data =
[[114 142 129 133 126 120 122 125 117 134 133 131]
 [118 133 133 129 130 115 126 131 125 130 127 129]
 [133 125 123 110 131 141 134 134 133 121 120 122]
 [129 137 130 119 135 127 125 128 120 128 126 125]
 [137 113 138 117 149 146 132 140 139 136 129 145]
 [132 139 119 126 126 130 134 129 138 128 124 131]
 [135 114 121 124 131 139 131 125 123 118 123 116]
 [120 110 150 132 139 142 131 133 122 139 134 137]
 [124 147 115 131 114 127 134 134 138 123 120 128]
 [115 131 123 140 124 121 129 131 130 130 127 137]
 [135 129 131 122 136 128 116 117 131 121 123 126]
 [134 112 123 120 133 152 136 137 133 116 118 115]]
Rows and columns are numbered from 0.
The entry directly below 146: 130
The entry in row 1 and column 2 -> 133
The entry in the top-right corner is 131
The entry in row 2 and column 2: 123
Read off the entry at row 0, column 0.
Answer: 114
Read off the entry at row 0, column 1.
Answer: 142
Read off the entry in row 2 and column 0.
Answer: 133
The entry in row 2 and column 1 -> 125
The entry at row 0, column 2: 129
Read off the entry at row 1, column 0.
Answer: 118
The maximum is 152
The entry directly above the largest entry: 128
The entry in the bottom-left corner is 134
The entry in the bottom-right corner is 115
The entry just right of the largest entry: 136

M =
[[113 129 118 143 134 123 139 124]
 [108 125 135 117 148 119 128 119]
 [128 121 139 131 131 122 117 133]
 [142 122 133 128 134 123 137 142]
 [139 124 124 145 119 132 126 121]
 [133 128 113 119 128 134 121 116]
 [145 145 126 142 141 115 113 127]
 [128 109 136 128 124 138 117 143]
 [133 150 137 122 128 129 129 125]
 [128 131 142 126 126 147 136 114]
 [126 141 119 116 118 138 124 138]
 [127 136 124 133 118 127 130 132]
 [116 117 123 125 113 109 125 136]
 [117 128 140 125 122 126 144 130]]
Indices start at 0.
The entry at row 0, column 0 is 113
The maximum: 150
Report the entry in row 2 and column 1.
Answer: 121
Report the entry at row 0, column 1.
Answer: 129
Report the entry directly below the smallest entry.
Answer: 128
Report the bottom-left entry.
Answer: 117
The entry just right of the largest entry is 137
Report the bottom entry of the column that holds the largest entry.
Answer: 128
Report the entry in row 0 and column 2.
Answer: 118
Report the entry in the bottom-right corner.
Answer: 130
The entry in the top-right corner is 124
Report the smallest entry.
Answer: 108
Report the entry at row 1, column 1.
Answer: 125

Read these off the grid that follows.
1) Which number is the entry in the top-left corner?
2) Which number is the third smallest entry?
3) Which number is the largest entry in the first row?
4) Which number is the entry in the bottom-right corner?
5) Which number is the entry directly above the smallest entry?
[[145 127 144 116 146 102]
 [126 119 144 112 111 106]
 [118 114 133 157 117 135]
 [151 142 130 115 143 142]
 [121 109 115 153 125 139]
 [121 119 147 121 103 114]
 [114 136 100 133 141 137]
 [150 143 128 116 142 142]
 [114 146 105 130 143 137]
 [119 153 112 125 142 139]
 [119 113 130 157 119 136]
 [121 110 118 154 125 139]]
1) 145
2) 103
3) 146
4) 139
5) 147

Questions about the row below.
1) Read off the first entry from the right.
2) Read off the second entry from the left.
3) Read off the second entry from the right.
(100, 105, 155, 135)
1) 135
2) 105
3) 155

Read these off the table that follows. Counting starts at 0.
1) Find the entry in row 0 and column 0.
2) Find the entry at row 1, column 2.
3) Find the entry just left of 120.
4) Find the entry in the top-right corner.
5) Find the entry at row 0, column 1.
6) Find the entry in row 1 and column 1.
array([[129, 133, 141, 120, 136, 121, 136, 140, 121, 130, 121],
       [124, 124, 126, 122, 147, 123, 122, 133, 130, 136, 102]])
1) 129
2) 126
3) 141
4) 121
5) 133
6) 124

Questions about the array below.
1) What is the first entry, reading row by row?
2) What is the entry directly above 112?
3) What is the third-last entry, reading row by row?
4) What is the entry in the top-right corner?
5) What is the last entry, reading row by row?
6) What is the top entry of the column that holds the smallest entry?
7) What is the entry directly above 117?
8) What is the last entry in the row that holds the largest entry?
[[123 132 126 143 140 132 125 129 124 132 129 123 128 143]
 [127 136 137 134 130 128 130 128 120 125 130 122 116 141]
 [119 127 121 112 123 131 134 124 134 131 127 122 135 153]
 [119 129 121 137 125 133 120 126 138 126 131 129 123 113]
 [135 127 132 127 131 126 133 129 139 130 129 122 137 123]
 [140 131 129 137 131 117 106 127 125 134 121 122 125 130]
 [124 133 124 129 114 127 143 131 130 125 128 130 113 125]
 [126 140 132 135 131 125 114 131 131 125 126 131 144 127]
 [125 121 123 127 130 126 143 129 135 139 129 120 134 131]]
1) 123
2) 134
3) 120
4) 143
5) 131
6) 125
7) 126
8) 153

Questions about the matrix below.
1) Read off the 2nd entry on the main diagonal.
2) Read off the 3rd entry on the main diagonal.
3) Read off the last entry, reading row by row.
4) Read off the entry in the bottom-left corner.
5) Read off the entry in the top-left corner.
6) Read off the largest entry.
[[127 126 129 116 111 115]
 [125 130 129 119 108 113]
 [128 131 142 124 122 119]
 [126 126 130 145 138 124]
 [126 124 127 139 138 119]
 [133 132 134 117 127 143]
 [126 128 145 122 121 117]
 [127 129 146 121 117 117]
 [127 130 142 121 124 116]
 [133 133 134 121 125 144]
 [124 125 143 132 129 110]
 [127 128 134 116 107 115]
 [130 130 143 124 121 116]
 [126 126 128 114 107 116]
 [128 126 150 127 122 113]
 [125 125 141 131 124 114]]
1) 130
2) 142
3) 114
4) 125
5) 127
6) 150

grid =
[[117 121 129 111 143]
 [105 127 117 111 142]
 [105 124 116 111 142]
 [105 128 129 111 140]
 [105 110 129 111 150]
 [105 124 124 111 142]
 [101 124 129 111 127]
 [105 127 117 104 142]
 [114 124 129 106 142]
 [110 124 130 111 142]
 [105 111 129 111 142]
 [105 115 129 111 142]
 [105 124 146 106 140]
 [105 124 126 111 142]]
Indices start at 0.
Which number is the entry in the bottom-left corner?
A: 105
Which number is the entry in row 2 and column 2?
A: 116
The entry in row 0 and column 0: 117
The entry in row 2 and column 1: 124
The entry directly below 146 -> 126
The entry at row 0, column 2 -> 129
Which number is the entry in row 1 and column 1?
A: 127
The entry directly below 104 is 106
The bottom-right entry -> 142
The entry at row 1, column 0 -> 105
The entry in row 2 and column 0 is 105
The entry in the top-right corner: 143
Which number is the entry at row 0, column 1?
A: 121
Which number is the entry directly above the largest entry?
A: 140
Which number is the entry directly above the smallest entry?
A: 105

X =
122  131  133  119
128  148  106  123
Counting starts at 0.
The entry in the top-right corner is 119
The entry in row 0 and column 2 is 133
What is the bottom-right entry? 123
